One vector is turned by the same rotation once a step. Each row is the vector after some number of steps, and that number follows the row.
The counts run from 0 to 193.
[114 134 111 143 149 177 179 107 169 107 150 127 125 136 161 112 135 118
 119 137  87 133 113 115 170 140  96 121 127 178 130 144 117 134 146  59
 100  90 110 103 105 100  72 124 131 117 139 119] | 181
[119 179 119 152 121 142  98 139 183  90 140 156 121 111 122 124 146  94
 133 150 166  74 115  79 125 120 151 104 117 131 104 132 146 125 101  87
 145 132 111 119  79  91 121 140  76 116 129 156] | 98
[ 86 109 140 101  50  78 113 130 121 100  97 130 131 109  96 116  98 135
 101 113 124 118 119 110 121  85 121 133  81 185 152 114 151 141 142 170
  95 113 104 155 132 141 145 126 131 110  90 131] | 136
[ 89 109 136 110  56  89 109 131 122 108  97 118 123 118  97 126 111 136
  96 108 117 123 114 111 129  87 130 133  66 193 132 131 146 144 130 180
  91 116  99 156 133 128 156 146 129 114 101 147] | 135
[107 155 113 191 137 172 141 144 151  91 144 142 141 140 125 123 162 144
 126 135  87 111 112 129 184 138 100 104 106 184 101 171 138 148 143 105
 129  94 107 105 125 118 105 179  92 118 146 145] | 4
[156 179 173 155 118 127  90  97 104  83 117 168 116 121 129 134 176 101
 114 161 128  78 111  94 108 116 139  68 141 144 109 120 142 164 120 101
 130  96 124 108  86 143 135 151 109 104 142 121] | 122
[107 138 140 157 146 174 130 116 161 105 133 164 160  99 106 118 111 109
 154  88 128 104 103 118 150 107 132 146  73  65  95  89 124  94  87 103
  96 142 104 143 105 141 123 117 114  88 109 115] | 192
[106 125 113 123 134 163 190 153 183 120 145 155 111 155 182  86 127 122
 132 123  99 121 125  91 153 126  99 105 135 173 146 131 109 139 162  65
 119 109 133 117 101  97  87 120 132 112 147 132] | 179
[116 135 127 157  95 135 152 160 187 120 129 108 102 123 121 108 141  71
 163 155 102  76 144 123 107 149 106 101 153 134 147 110 142 159 110  89
 166 115 129  87  69 120 117 160 119  98 114 133] | 174
[120 137 144 121  96 158 155 161 149 125 128  92  91 127 116 118 118  72
 155 143  97 104 146 145  96 130 109 105 149 122 148 117 139 173 126  92
 135 107 129  99  65 120 133 160 111  71  84 108] | 172
[109 104 155 152  74 121 129 155  98 119  96 126 133 122  86 109 120 116
 152 115  91 102 115 130 123  86  77 109  95  94 116  85 101  98 133 136
 115 128 123 134 147 171 108 156 179  80 113 150] | 141
[ 86 106 128 160 142 164 180 124 191 126 135  90 107 117 137 114 129 116
 135 136  68 133 116 140 175 136 110 126  92 142 110 131 142 139  99 110
  90 110 109 111 100 107  98  99 154 108 119  89] | 79
[ 98 126 147 166 100 121 134 116 118  67 111 195 168 110  96  93 120 135
 137 122 102 100 117 130 160 115  90 109 106 120 148  86 156 123 136 143
 130 115 120 122 128 193 106 109 121 105 107  90] | 113
[122 134 128 110  71  86 116  97  92  78 102 163 149 118 110 113 113 128
  99 139 120 106 111  94 113 103  85 120 124 194 168 108 125 128 176 108
 123  91 110 121 142 159  99 146 132 125 126 147] | 35
[105 107 147 151  70 105 119 134 110 103  85 124 137 112  82 105 111 115
 147 129  97 102 112 130 125  90  75 115  92 101 135  82 111  95 129 133
 115 124 118 132 141 173 103 140 180  92 110 142] | 140
[141 138 164 114  93 143 132 144  69 123 129 125 121 136 124 142 138 111
 102  96 139 163 111  87 109  70 130 103 101 143  99 110  98 106 148 111
  80 124  99 161 131 134 104 146 156  65 113 163] | 41
[105 106 171 122  87  88 141 148 164 147 105 132  74 132 149 100 151 107
 136 119 121 109 126  86 112  96 148  88  99 146 113  96 119 130 103 148
 108 142 140 155  98 117 153  89 183 104 146 131] | 49
[106 107 139 124 103 166 146 172 151 140 118  96 113 126 109 110  96  95
 172  86  98 108 130 141 117  88 107 142  90  78 113 106 101 118 116 108
 102 140 126 141 107 127 136 166 148  67  99 141] | 168
[ 98 143 117 176 148 174 139 145 152  87 131 146 126 141 140 104 134 140
 137 173  76 102 114 128 188 128  79  91 127 147 120 146 147 146 151  89
 127  94 132  94 108 110  82 141 111 115 144 113] | 2
[107 140 125 143  86 119 151 162 210 138 143 106 100 116 127 122 159  69
 140 127 158 107 130  77 108 126 147 117 111 139 121 111 133 114  81  93
 135 153 106 128  78  86 108 117 140 104 109 161] | 73
[ 79 137 119 185 120 155 124 138 163  87 129 109 138 111  98 131 140 149
 120 146  99 132 104 138 193 112 114 118  67 159  92 159 168 132 109 147
  94 111  98 127 120 101 105 133 112 119 111 121] | 106
[102 121 127 117 116 140 169  97 169  96 128 178 161 114 131  93  98 113
 140  91  87  89 130 126 139 146 107 150 114 147 179  92 141 161 137 106
 122 100 118 117  95 178 144 128  97 113 110  82] | 86
[ 95  93 170 113  98  96 150 142 164 147 102 131  71 134 160  92 131 115
 134 126 102 113 124  95 121  90 135  90  96 144 116  96 119 137 113 140
  97 134 141 154  99 117 145  82 191 107 144 116] | 50
[127 159 150 140 112 100  89 124 147 107 112 185 110 138 147 112 166 125
 124 143 149  70 108  56 119  92 152  77 111 153  92 123 120 131 119 110
 128 125 134 145 110 105 143 135 129 132 180 168] | 125
[140 186 131 137 136 165  99 114 141  85 147 138 128 108 123 140 134  86
 125 158 153  84 116  95 110 120 146 108 137 123 120 129 152 154 119  65
 125 106 107 105  66 100 124 152  64  96 108 121] | 96
[ 87 134 124 145 136 165 147 178 167  88 130 166 112 143 152  80 108 142
 148 163  89  99 129 117 169 107  91  82 138 126 134 134 147 151 166  93
 134 116 155 115  97  99 106 121 103 107 133 109] | 0
[ 92 116 163 133 112 112 102 161 148 104  93 178  88 137 137  84 124 150
 137 145 114  80 121 103 139  73 134  70 100 119 107 112 145 151 133 154
 121 133 162 149 110 109 169 113 126 111 151 126] | 24
[105 153 114 177 126 162 146 144 153  92 142 152 148 148 125 129 163 141
 118 114  96 118 117 117 174 137 112 108 105 202 116 171 142 155 145 115
 131  95 103 115 125 121 113 183  85 125 146 154] | 5
[109 101 146 134 112 121 141 113 161 141 101  87 107 129 125 120 138 123
 140 100  50  85 117 155 133 132 117 139  84 188 121 139 102 167 116 140
 103  91 116 121 117 136 170 187 156 123 157 139] | 56
[113 133 141 167 108 126 106 135 122  97  93 115 119 137 108 127 147 155
 120 147  71  90 108 144 157 108  99 104  92 189 106 163 121 155 156 142
 120  91 120 117 137 121 142 199 127 129 164 161] | 30
[112 123 131 110 106 120 141  91 162 142 124  85 126 111 122 145 135 107
 106  77 113 113 105 116 130 125 151 167  61 197 115 143 103 133  98 115
  77 103  78 138 115 112 148 158 145 128 137 155] | 159
[ 93 114 129 122 107 144 177 130 187 120 135 152 144 129 127 105 121 122
 134  62  82 113 139 136 143 151 128 146  98 183 156 120 149 178 123 143
 120 107 108 127  99 161 166 148  95 113 111  94] | 84
[ 89 109 127 172 129 162 181 129 195 127 138  95 130 119 124 122 142 118
 145 100  66 121 121 152 175 156 115 142  80 165 109 143 139 153  92 136
 104 103  99 116 107 130 134 142 128 111 126 111] | 81
